Each run below is a few steps of one of 6 hidden systems, one row a step.
K_431, path 1, 11 rows:
[[-18   0 -40 -35 -30 -11  49 -19   7 -10   1  -6  -6 -27  -3   9  19 -48]
 [ 11  14  22   3  -1  14  17  -9  24 -24 -11  57  -8   9  20  44 -49  16]
 [ 26 -57  19  35   5 -29 -16  43  -6 -18   0   0 -22 -29   5  -5   7 -30]
 [-29  30  26  10   4  38 -46   4   5  20  29  11  28 -17 -18 -43 -16   0]
 [ 21   1   1   5  28   4  -2  -3 -22  11 -13 -62  -7  31  16 -12  31  48]
 [-35  23 -49 -31 -25 -21  25  -6  -7  37  -7 -17   5   2 -34   3   8 -30]
 [ 15   4 -24 -14  -9  12  33 -37  20 -37 -11  39  19  18  23  32  -3  29]
 [  7 -33  41   1   6 -45  19  14  10 -23  -8  16 -43 -22  -9  20  -7 -42]
 [ -2  -4  12  23 -26  50 -49  19   7 -10  22  18  16 -18   1  -4 -41 -10]
 [ 13   7  25  22  56  -8  -8  32 -14   9   5 -29  -2   0  34 -41  29  23]
 [-26  17 -27   2 -17   5  -7 -15 -22  54  -3 -30   5   2 -65  -4   6  11]]
K_775, path 2:
[[  3 -14 -47 -21 -48  11 -12  15   2   7 -12 -42 -14  49  -3  26  15  -9]
 [-36  38 -20 -17  27 -11  50  -8  20 -30   2  22  28 -15  24  -2   0 -18]
 [ 30 -12  25  19 -16  24   7  -8  -4  -6  -4  37 -46 -27 -14  52 -20  30]
 [ 12 -33   7  24  -7 -36 -20  35  19  18  -4  19  12  17   9 -40 -11 -52]
 [-24  12  23 -15  26  10 -43  -6 -32 -20  20 -21  44 -12  -7 -11 -15  46]
 [ 13 -15 -15   7  -1  29  17   6   5  10   7 -54 -50  -7  -5  -6  59  -9]
 [-19  52 -20  -4 -12 -11  30 -27   5  36 -40   0  23  25  13  -8 -33 -11]
 [ 30 -32 -22 -31  -4 -14   9  -1 -12 -27  10  44   0   1   2  49  15  39]
 [-38  -8  30  23  -1  -9   3  10  41 -18  12  23 -25  -3 -43 -10  -5 -49]
 [ 18  -3  29   8 -16  18 -37   0 -26 -21 -16 -23  20 -21  54  -5 -47   4]
 [ 15  -2 -16  -7  49   3   5  55 -12  43  34 -10 -12  -7  -1 -19  30   9]]
K_431, path 3, 11 rows:
[[-33  61  16 -23   7  20  -8   4   4  32  13  45  12 -17 -24  11 -21  16]
 [ 37 -47 -19  40  -4  -7  14 -12   2 -24 -20 -26 -22  34  11   3  32  22]
 [-37  22  16 -41  -9 -27   1  -3  -5  23   5   9  23 -33 -17 -19 -25 -54]
 [ 27  -7  -7   8   4  47  -9   3   9 -31  12  11 -10  28  13  37   4  60]
 [-21  -2   6  23  11 -47  26  18   2   9 -22 -26 -16 -24  -2 -29  14 -60]
 [  6  18  -7 -11 -26  41 -30 -22 -19  15  17  36  29  -6  -8  13 -40  42]
 [ 24 -32  10   0  40 -30  23  19  25 -10 -10 -26 -19  28  18 -16  54 -15]
 [-55  33  -3   0 -36   3 -19 -13 -19   4  -7  -1  18 -24 -45  16 -42  -9]
 [ 50 -15 -12  -9   5  25  19  -3   7 -15  14   5 -19  11  64  -9  28  21]
 [-32   7  18  13  26 -42  12  25   8  26 -21  -1  -1  -2 -52  12 -31 -31]
 [ 20 -13 -21   5 -49  39 -35 -23 -13 -25   7  15  21 -17  19  -1  22  29]]
K_25, path 4 (11 x 18):
[[-18   1  38  11 -28  -4 -41  23  -2 -13  26  21 -20 -25  25 -43   3 -36]
 [ 11  -5  10  12  41   9 -12   0 -40  17  18 -39  12  10   8 -21 -42  44]
 [ 20  17 -21  -7   6  -2   9  21   0  51 -29 -20   1 -16   1  -5  68  -6]
 [-37  31 -20   1 -27 -23  19 -48  12  -7 -15  22  11  55 -13  -8  -4  15]
 [ 21 -52 -11 -41   4  -5  34 -11  13 -42   4 -13  -6 -12  -7  42  -2 -24]
 [-36  29  24   7 -11  31 -26  45  22 -13  15  27 -19 -23 -10  22 -24 -23]
 [ 31 -23   9  56  10   0 -13   3 -28 -22  -1   4   7 -13  43 -27 -25  24]
 [ 14   2  20 -19  24 -17  -2   3 -22  73  12  -3  -2 -26 -35 -32  15  -7]
 [ -6  16 -18  -5 -21  15 -29 -15  15  10 -25 -26  25  62 -10  -3  34  32]
 [-29   2 -24 -30  -2 -45  48 -17  -9 -41  -5 -24 -11  -5  21   3  21 -24]
 [ -4  16 -12 -10  -2  48  29   3  27   1  11  25 -18  -5 -22  57 -48   1]]
K_711, path 5:
[[ 17 -24 -26  37 -21 -22  -6  17   3  35  -9  -5 -30  54 -10 -19  34   2]
 [-37  -2 -16 -35  -2 -23   9 -45 -11 -18  13  -2  56 -19 -22 -23 -11 -15]
 [ 12   7  32 -36   5  29   4   5  19 -19   5   3 -49   8   0  54  25  23]
 [-17   1 -25  49 -22 -10  10  34   9  -9 -24 -16  -8   5  25 -10 -32 -51]
 [ 24   3   8  -4  16   3 -10 -19 -25   7   6  51  45 -40   8  -1 -22  39]
 [ 16 -25  28  11  30  -4  -1  15  25  30   9 -21 -42  33 -41 -15  36   1]
 [-39   7 -20 -11 -44  -2 -28 -19 -28 -19  -7 -48  33 -11   5 -23 -10 -21]
 [ 15  24 -12 -44  22   9  35   5  -6  -2  22  26 -21   6  39  30   5  38]
 [-11  -2 -20  53   0   2  24  17  42  10 -44  -6  -6   8 -39  18   2 -35]
 [ 15 -21  22  -6 -40 -23 -33 -31 -23 -15   2  46  22 -28  19 -23  -3   0]
 [  2 -14  33 -20  59   6   8  24  12   1  44 -14 -28  33 -16  -1 -27  11]]
K_711, path 6 (11 x 18):
[[-16  35 -22  12   6  20   7   0 -26  56 -19 -42  20 -32 -26  -6 -22   1]
 [ 23   4 -30 -21 -33 -10  -6 -16   0  19  -9  27   6  39  12  -6  58  31]
 [-43 -10  -5 -10  13 -46  45 -22  16 -30   4  -4  -8  17 -40   6  -8 -28]
 [ 12  -7  21 -20 -36  51 -16  -6  20 -35  -4  13  -5 -38   7  46 -11 -12]
 [  9   7  30  32  28 -25   1  53   4   4  -2  17 -26  16  52 -18 -28 -11]
 [  8 -18 -20  40  21  18 -15  -2 -29  21   2 -15  44 -37 -39  -8 -23  27]
 [ 18   7  21 -32  -4  -1  -9 -21   2  39  12  -5 -15  12   2 -40  65   7]
 [-50  12 -27 -17 -14 -25  12 -14 -10 -19 -10 -48  -1  49 -19  16 -23   0]
 [ 14   0 -38 -33 -19  24  28   8  14 -25   2  31   5 -43  24  41  19 -15]
 [ -9  22  42  48  12 -14  14   6  37  -2 -24  46 -26  17  -3   1 -22  -7]
 [ 38 -65   8  19  -7  -4 -32   1 -22  -5   3 -12  24 -25 -12  -6 -29  -4]]
K_775, path 7 (11 x 18):
[[  0 -16 -11  18 -11  51 -25  -7  19 -14 -16 -67  20  21  -9  -5  -2  -4]
 [ -7  43  -8 -30  19 -28  34   6 -26  16 -10 -14  -3 -27  45 -16  33  -4]
 [  7   3 -34  15 -12  32  24 -18  11  22   4  27 -18  34 -41  39 -22  36]
 [ 11 -32  14  -6 -11 -52   6 -11  26 -26 -32  29  21 -12   5  -5  25 -45]
 [-35  15  34 -13  -7   7 -34  17 -26 -20  41  11 -23   0  -6  11 -54  18]
 [ 36 -36 -11  24  25  43   4  28  29  -5  -5 -42  11 -20  19 -13  20 -26]
 [-24  63  16  11   9 -23  -4  -6 -32  47 -20   8   5 -16   0 -26   9  26]
 [ 30 -45 -45  -4 -22   3  12 -29  -7  -2  12 -11  -8  47 -18  12  11  31]
 [-35  16  22 -45   6 -34  19 -11  33  -8 -12   6  13 -10 -22   0  12 -52]
 [ -4  13  -2  11 -35  36 -20  16 -11 -40   2   8 -28   0  29  48 -35  27]
 [ 25 -24  -5  28  47 -11  34  34  18  14  12  16   3 -31  15 -30   0 -40]]
K_25, path 8 (11 x 18):
[[ -7  27 -12  28 -27  28 -15  13  18  -3 -16  53  36 -29   6  16 -36  -9]
 [ 33 -45  46  16  16 -33  -8 -13 -12 -18  23  35 -22  -4   7 -25  10  20]
 [-16  -7   7  -6   0  19 -29   8  -9  44  10 -55   5  -8 -53 -20  -8 -21]
 [  3  38 -14 -22 -10   9 -16   5 -10  -8 -17 -17  22  22  65  -9  32  27]
 [-20   8 -24  14  29 -42  69  -7  -3   2  -6  -1 -32  11 -16  11  -2   2]
 [ 21 -11 -21 -12 -32  40   7 -20  39   7 -20  30  29 -15 -28  37 -15 -22]
 [-13 -18  54  -6  -7 -39 -33  17   7 -49  16  33 -21  12  17  -7   3  -7]
 [ -9 -18 -15  25  17  29  -9  14 -35   2  33 -48  -2 -32 -21 -10 -39   5]
 [ 31  40  19  -8   9  23  -7  14   5  45 -25   2   9 -16  47 -21  30   4]
 [-16   1 -18  23   1 -63  15 -13 -18  15 -22   5  -6  54 -24  -6   1  26]
 [  4 -27 -41 -46 -15  23  26 -30  24 -10  11  -7  28 -16 -29  13  24 -26]]
K_801, path 9 (11 x 18):
[[ -9   6 -19  41  43  -6  58  -1  40  -6 -32 -20  -1   6 -11  -2  20 -17]
 [ 10   0  19  10 -59 -19 -34 -16 -36  16 -24  32  -6 -28  -5  17 -22   8]
 [ 14 -42   4 -24  32   0  -2  20  30  -7  52  15   1  38  -1 -25  11  -8]
 [-42  31  13  11  15  13  -2  -7  -8 -27 -34 -55  23 -38 -12  17 -13  -3]
 [ 30  13 -18  -7 -42  22   3  -2 -17  30  19  22 -43   8  44 -12  18  17]
 [ -4 -18 -16  17  48 -44  34   9  20  18 -18   2  32  26 -34  -6 -24 -16]
 [ -7  -5  19 -14 -43   5 -46  -8 -20 -27 -11  14   5 -41 -22  36  27  22]
 [ -7  -3  17  -9  10  10  24 -10  32 -15  42  -3 -36  40  27 -43  -5 -24]
 [  5  10 -19  11  20  11  13  15 -19   7 -40 -35  38 -38   6  35 -50  -1]
 [  8  13  -5   8 -22  -5 -21  30  -5  26  17  45 -30  -2   4 -14  64  18]
 [-12 -25   9  27  22 -26  22 -50  13 -17  -9 -19  19  35 -36 -23 -27  -1]]
K_440, path 10, 11 rows:
[[-16 -17  -2  18  18 -59  -2  12 -36   9   2 -10  22   9   0 -31 -53 -14]
 [ 10  -4   4 -43   7  45 -30 -14   4  18  18 -19  28 -16 -41   7  34  23]
 [-29  30  -1  20 -17 -19  27  -7  23 -19 -27 -16 -41  40  25 -14  38 -14]
 [  3  -4 -42 -18 -18  -9  24  -9 -36   5  -1  15  24 -33   5  27 -60  -4]
 [ 31 -15  26 -15  37  22  -3  26  50   1  15  39  -3   3 -13  15  36   7]
 [-34  -1  24  69 -23 -26 -17  -6 -11 -30 -28 -15 -18  -1 -10 -17 -17  -7]
 [ 23 -15  -3 -55  -7  18 -11  -6 -36  25  45 -18  10 -23  25 -24 -21  -5]
 [-13  31  -3   7  48  14  14  29  38  17 -22 -26   2  43 -12  10  26  13]
 [-10   0 -42  30 -53 -35   4 -24 -35  -8 -28  18   8 -29  -4   0  22   8]
 [ 11  -7  27 -60  15   1  22 -26  26   5  39  41  -7  14  -4  -1 -28 -16]
 [  6 -21  13  32  12  14 -15  35  23 -33 -44 -42  -6   5 -10  49  -4  -3]]
K_801, path 11, 11 rows:
[[-29  10  16  -8   5 -18 -34  -6  -2  21  28   9  30  47 -15 -56 -21   4]
 [ 11 -16 -19 -33  23  13  20 -18 -16 -29  -9 -54  16 -15  -4  37  26  31]
 [-32  49  -6 -11 -42   0  20   2  16  30  -3  18 -45   4   0  -2  10 -37]
 [ 29 -25 -27  26   4 -16  17  -4   9 -25 -19  35  31  28  24  18 -38  15]
 [ -3 -20  40  -4  21 -18 -12  30  -7  -5  16  15 -21 -63 -31   9  22 -20]
 [-11  14  20  25 -19  52 -36 -18  23  -5  11 -19   7  35   4 -34 -20   9]
 [ 27 -11 -16 -25  31 -29  26   9 -40  12 -13 -51  11 -18  40  -6   5  -2]
 [-35  40 -30  -1 -16  12  -1   7   1  42  13  33  -7  12 -53  17   7  20]
 [ 22 -34   0   8 -16 -25  15 -39  31 -42 -37   7  11  27  14   2  37  -5]
 [-19  -3  35 -30  -3 -19   1  11 -21  -7  27  14 -26 -31 -12  19 -60 -28]
 [ 17   2 -20  21  11  70 -14  33  40 -13  10  -1  23   3  20   2   8   3]]
K_440, path 12, 11 rows:
[[ 26   0  19  32   1 -17 -15  -1  38  21 -53  13  17  43   6 -16  32   0]
 [-41 -10   0 -23 -22 -58 -15 -16 -51 -28  14  -2   6  -9 -19  -1 -15   9]
 [  8  -7 -12 -37   6  71  21 -14  43  -7  32 -21  -6   0  -9   9   6 -19]
 [  1  34   9  42   3 -15  14  30   3  -8 -59  -4 -19 -10  48  20   6  -4]
 [  8 -24 -30   4  -9 -19  -7   8 -40  23  45  49   6 -14 -21 -10 -29  20]
 [ 15 -18  48  -8  35  16  -8 -25  53   5 -10 -17  22  18 -31 -19  19 -14]
 [-31  20   6   3 -47 -21 -26   7 -38 -20 -25 -40 -31   1  14  17   9   4]
 [  0   3 -60 -27   9  25  38   6  -1   7  50  10  16  -1  24 -16 -18 -10]
 [ 21  16  26  25  40   3  20  -2  30  17 -54  14  10 -14 -19  32  17  18]
 [ -4 -30   1  15 -62 -41 -32   4 -24  -8  12  36 -31   9 -13  -5   5  -7]
 [-11 -11  19 -33  36  21   3 -17  20 -24  29 -28  37   5   6 -24 -42 -21]]

Name the system that made each run.
path 13 (2 x 18):
[[ 11   1  24 -25  11 -18  17 -21 -34  42  -3 -32 -37 -33 -25   2  26   5]
 [ -7  12 -44 -10 -47  18  -7   0  27  23 -13  -1  11  66  -4   6  -5 -12]]
 : K_775
path 14, 2 rows:
[[ 12  -3 -16  19  -8 -33  33 -48 -40  -6   1  19 -15  19  19  -9 -21  43]
 [ 24 -32  -2 -38  18  10  21   9  41  36   3  -8   0  -2 -47  13  13 -48]]
 : K_25
path 15 (2 x 18):
[[ 22   8 -24 -13 -20  17  21 -27  41  -7 -47  -5  22  42  23  22  22  -1]
 [-24  -1  -2 -10   2 -56  24  21 -19 -38  -5  37 -17 -30   2  36  -6  -8]]
 : K_440
path 16:
[[-10  -4 -12  40  20   3  -1  14 -23 -12  21  31  18 -15 -17  14 -67  31]
 [ 44 -40  38   3  16  15 -18  -6  15  24   8  -8  -4 -27 -15 -32  46 -12]]
 : K_440
path 17:
[[ 17 -27 -15 -26  21 -12  22  23  -6   1  37  26 -43   4 -27  34  32  27]
 [-38  16   4  28 -17  27   3 -16  51 -17 -21 -21  13   1 -14 -25  -2 -53]]
 : K_711
path 18, 2 rows:
[[ 18   7 -13 -17 -22  59  34 -23  12 -18  22   1 -42 -21  28  17  19   2]
 [  4  19   2  31  17 -25  27  30  24  36 -38   8   0  15  17  -7 -41 -39]]
 : K_801
path 19:
[[ -4  18  37 -17   4 -12  14  16  54  10 -41  -9 -16  20   5   9  11 -52]
 [-21  -5 -27  23 -32  -9 -30  17 -47 -36  11  12  13  -4  10  19 -43  33]]
 : K_431
path 20 (2 x 18):
[[-55  22  -9  -3 -21 -40   8   7   5 -55  -8  16  -5  26  17  16 -19 -15]
 [ 27 -29 -18  -3  13  45  25  -7  -7 -23  26   3   2 -58  -1  29 -25   6]]
 : K_440
path 21 (2 x 18):
[[  4 -11 -18  21 -39  28 -19  28 -20  26  42  10 -55 -13 -13  -8  10  -3]
 [  5  17  24   7  40   4  -3 -12  20  10 -19 -24  50  17  30 -48 -20  -9]]
 : K_25
path 22:
[[ 11  30   6   1 -19  23   8  18  -9   7   9  20 -41  15  56  16 -49   9]
 [ 28 -37 -24  28  55 -23   7  45 -10  18   0   0  33  -8  -9  -5  -7   2]]
 : K_440
path 23, 2 rows:
[[ 24 -13  -9  10 -23  -6 -45  28 -52  -5 -15  -3  20 -18  35  18 -20  34]
 [-11 -10 -13   3  42   4  18  10  17  17  53   3  -7   7 -28 -50  37  -5]]
 : K_775
path 24:
[[-21 -37  27  20   5 -40 -32   7 -39 -44  11 -32  -6 -10 -11  -8 -14   8]
 [  8  17 -13 -29   8  66  10   4  -5  21  45 -21  -9 -29  19 -13  -8  -3]]
 : K_711
path 25, 2 rows:
[[  4 -15  10  29  14 -50  27  23  19  22 -29 -10 -35  23  -3 -14  13 -44]
 [-19  -7 -12  -8 -37  18 -38 -27 -25 -12  18  16  47 -24 -25   1 -36  14]]
 : K_711
path 26, 2 rows:
[[  7 -11  -6 -20 -10 -22   2  39 -20 -21  34  25 -57  23  32  24  11  19]
 [-16  -9  -4  34  29  26  19   2  41  -2  -4  -2  31 -17 -42  -4 -41 -36]]
 : K_775
path 27:
[[ -1   7  -4 -30  43 -19   8   2  28 -10 -20 -10  54  53  12  -3   2   7]
 [-22  -8  -6  11 -17 -14   6  11 -22 -21  -2   0 -38 -52 -37  36  36   3]]
 : K_711
path 28 (2 x 18):
[[ 13  -6  17  10   5   9   2  39  24 -40 -22  34  -8 -22  20  57 -25  -8]
 [ -1 -21  11  58  -6  -7 -17  19 -17  -2  29  43 -13 -36 -10 -29 -22  -8]]
 : K_25
path 29, 2 rows:
[[ 33 -24  30  23 -12  -2 -29 -15  28   4 -39 -15  18  41  19 -29  12  -7]
 [-25 -11   0 -34  12 -49  -9  16 -59   1  34 -11   1 -24 -13  -5 -19   5]]
 : K_711
path 30, 2 rows:
[[ 17 -20   0  24  -4   3 -20  39  16 -12  23  59  11   8  26  -7 -37 -13]
 [  4 -22  54  27  53  -5 -20  -4 -15 -10   7 -27  11 -28 -22 -23  -7  22]]
 : K_440
path 31 (2 x 18):
[[ 13 -35  12   4  15  23  -6  -3  12   5  37   8 -22  35 -54  19 -40  23]
 [ -2  -6  12 -15   5   2 -25  27  13  -8 -16 -45  30 -28  25 -27  36 -49]]
 : K_711
path 32:
[[-33   7  -3  29  24 -37  41   0 -31  -2  27   7 -26 -15  -2 -23 -41  -4]
 [ 50 -21   3 -18  -5  50 -22  -7  16  50 -10  -8  27 -11 -25  10  -5   1]]
 : K_440
